Rotation paths and how fast each direction turns (degrees a step)
Each turn is a multiple of 5 degrees from 10 to 175, or 0.
Rotation 1:
[-24.6 -43.3  -3.8   0.3  35.0  -2.0  36.9 -15.1  -7.5 -46.7  19.2  11.9
 -33.1  27.2   0.0   6.9  11.5  -7.0  -0.9   1.0  29.6 -37.4   0.9 -29.2
  36.4 -13.9 -17.7  20.0  10.0   8.2  26.8  35.8  -3.4 -43.8  -9.7 -42.1
 -26.1  16.0  18.9  22.0  -3.4  24.9  -1.2   1.7]
[-28.1 -38.6   8.0   0.6  22.2  10.3  36.9  -7.8   1.9 -38.5  17.4  25.7
 -37.6  41.9  11.0 -25.5  16.2  -5.3   1.0   3.4   7.0 -30.3  -1.7 -25.8
  40.4 -32.5   0.7  24.4  12.8  -9.1  12.6  33.9  12.4 -43.1  -7.1 -40.8
 -30.7  -1.0  18.4  37.1   4.4  12.1  -0.1   5.2]
[ -5.0  -9.9  10.4   6.2  43.0  26.1  29.5   3.7  -0.8 -51.3  24.3  19.5
 -37.0  29.8  22.2 -24.6   2.1  -7.1   9.6   2.8   1.9 -38.1  -1.6 -25.7
  33.5 -40.9  -4.0  22.7  10.7  -0.6  11.9  20.2  10.8 -33.9 -23.3 -36.1
 -34.4 -17.6   1.9  41.2  20.1 -12.5 -10.5  13.0]
[ 12.9  -7.9   2.0   5.7  49.0  13.2  21.2   9.0  -5.7 -66.4  32.5  20.5
 -36.3   5.8  11.1   7.0 -12.0  -4.4  16.3 -12.2  19.4 -37.8   1.3 -28.9
  26.7 -26.9 -21.0   9.0   7.4  11.1  18.4  23.9   4.7 -32.5 -31.5 -32.7
 -41.3  -5.2   1.2  25.8  16.9  -3.9 -13.8   0.5]
[ -9.0 -45.6  -6.5   3.2  31.2  -6.0  33.4  -4.9   2.5 -55.6  44.3  29.2
 -33.6   9.9  10.1  15.1  -0.9  -6.9   5.0 -27.6  23.1 -26.4  14.5 -30.6
  30.6 -24.0 -25.0   6.7  19.0  16.1   6.7  43.5   6.4 -32.2 -19.0 -43.8
 -29.8   8.8   8.8  20.5   9.9   1.1  -3.7  -9.8]
[-26.7 -44.0   1.3  10.9  20.8  12.0  45.4   3.2   3.5 -34.2  28.7  28.9
 -35.4  19.6  27.5  -2.7  11.8  -2.1   0.9 -17.2   6.2 -21.0   2.1 -22.3
  27.0 -28.2 -13.5  23.0  34.1   7.3  10.8  47.4  -0.3 -27.4   5.3 -44.8
 -19.1   1.3   8.5  36.6  17.2  -8.6   3.1 -11.0]
[-11.0 -20.8  12.4  13.7  41.9  28.0  37.5  16.9  -4.1 -44.0  17.1   9.8
 -32.6  20.0  36.1  -5.7  -3.3 -10.2   5.0  16.7  10.5 -38.1  -5.7 -14.8
  20.0 -31.9  -8.7  16.3  28.8   1.8  24.1  39.1  -8.5 -18.4   7.0 -49.9
 -26.6 -13.1  13.6  34.5  24.4 -15.1  -8.5   2.8]
[ -4.4 -20.4   0.0  14.8  47.1  14.3  23.4  12.9   2.6 -51.7  23.8  13.2
 -27.4   7.3  13.3  14.6  -1.8 -15.8   7.8  15.3  33.8 -46.5   5.2 -17.3
  28.1 -20.3 -21.5  14.1  11.7  -4.5  33.9  29.1  -6.8 -30.8 -19.2 -43.4
 -34.8  -9.6  20.3  30.8   4.1   7.8 -14.7  10.8]
[-16.8 -37.7  -7.9   7.1  32.6  -6.2  26.8  -6.6   6.1 -44.5  26.9  30.2
 -27.7   6.4  10.4   8.4  17.6  -5.8  -2.2  -6.3  26.8 -32.6  20.8 -23.7
  42.1 -19.3 -21.6  21.6  18.0   0.8  29.5  25.5  -4.0 -48.4 -20.7 -41.5
 -24.5  11.3  15.9  31.7  -0.2  19.4  -3.4  10.2]
[-23.0 -27.1   2.8  -3.1  23.4  10.2  39.4 -14.0 -10.1 -43.1  22.6  25.0
 -40.3  31.2  16.8 -13.6  22.9   3.1   2.3  -5.8   3.1 -25.9   5.1 -30.2
  46.4 -34.6  -3.3  30.8  18.3  13.6  15.4  24.6  -5.4 -42.5  -3.1 -43.3
 -18.4   8.2   2.4  32.7   9.3   9.1  -1.6   9.8]
[  3.1  13.3   7.4  -2.6   3.0  12.3   1.9   5.3  -6.3  -0.8  -1.3  -5.1
  -5.1   2.2  11.2  -2.4   3.5   1.2   2.4   5.5 -11.8   0.2  -3.8   1.0
   0.2  -7.1   3.8   6.8   2.3   6.5   0.6  -4.8  -6.3   3.1   6.3  -3.0
   6.7  -5.3 -10.1   1.9   8.8  -8.7  -0.8   5.1] => 95
